The same turns and mirrors carry the whole set onto itself and the rows of a family onto each other. Which other rows belong to the same family as each row named below? List them in the order they appear above.
These 16 rows form 4 families of 4 rows each.
keva: -0.5  7.6  19.7  14.0  8.2  -21.8  9.8  18.8  16.0  -1.2  0.2  -4.8  30.1  22.9
Belog: -0.3  -4.8  -19.1  6.1  -14.0  -17.4  10.8  2.3  -2.4  -14.3  22.5  -10.0  -4.8  -34.9
Ved: -10.6  10.2  -13.9  10.3  -17.9  -8.1  -9.3  4.8  2.1  -13.5  3.5  -13.5  -5.7  -40.4
tor: -10.0  5.0  -15.8  21.6  -13.9  -31.2  20.7  19.5  2.9  -17.0  16.8  7.6  -17.7  -4.9
Kurin: -13.1  20.6  -12.6  15.1  -10.1  -28.4  -4.5  8.9  -3.3  -23.4  6.2  6.7  -22.4  4.0
taz: -8.3  15.0  16.0  0.4  -6.5  -9.1  -3.9  18.3  20.9  -8.0  6.9  7.9  39.3  6.6
Lume: -20.3  0.5  11.9  13.5  -11.5  -20.2  -3.0  8.5  17.7  -8.9  2.1  3.9  36.2  20.3
gid: -0.7  10.0  -10.0  14.0  -13.2  -30.4  7.6  2.0  -7.0  -19.6  23.2  -10.0  -23.0  11.1
Tumud: -6.9  -0.9  -3.8  35.1  -21.4  -7.5  6.9  -0.3  -0.4  -5.9  13.9  -13.5  -7.9  -29.2
ruba: -11.4  15.4  20.0  14.5  -10.5  -4.8  -0.1  7.9  26.9  -7.1  0.3  -3.0  18.3  28.8
veb: 1.1  3.9  6.5  -9.8  2.5  3.5  -1.5  -4.6  26.8  -3.6  -10.8  -34.4  16.8  0.1
goda: -8.7  14.7  -6.0  -0.6  -3.7  -25.8  12.5  9.6  9.9  -24.1  23.5  -9.2  -31.0  -3.5
Rab: 0.6  -3.8  -9.0  -2.7  4.6  -19.7  1.3  5.6  14.1  -4.3  -23.3  -28.2  25.4  12.0
Toki: -0.5  -5.0  11.3  -7.1  3.4  -16.7  2.2  10.7  20.2  -3.8  2.2  -35.4  37.3  -1.8
revi: 0.1  11.7  -4.4  18.3  -18.3  -5.0  9.2  18.2  8.5  -6.6  17.5  -17.3  -7.2  -39.0
zaluz: -0.5  0.6  -0.3  -15.1  18.3  -12.0  6.2  8.1  21.8  -4.7  -17.9  -18.9  22.6  -7.0

Same family as goda: taz, Tumud, Rab
Same family as Ved: Kurin, ruba, veb
Same family as tor: keva, Belog, Toki

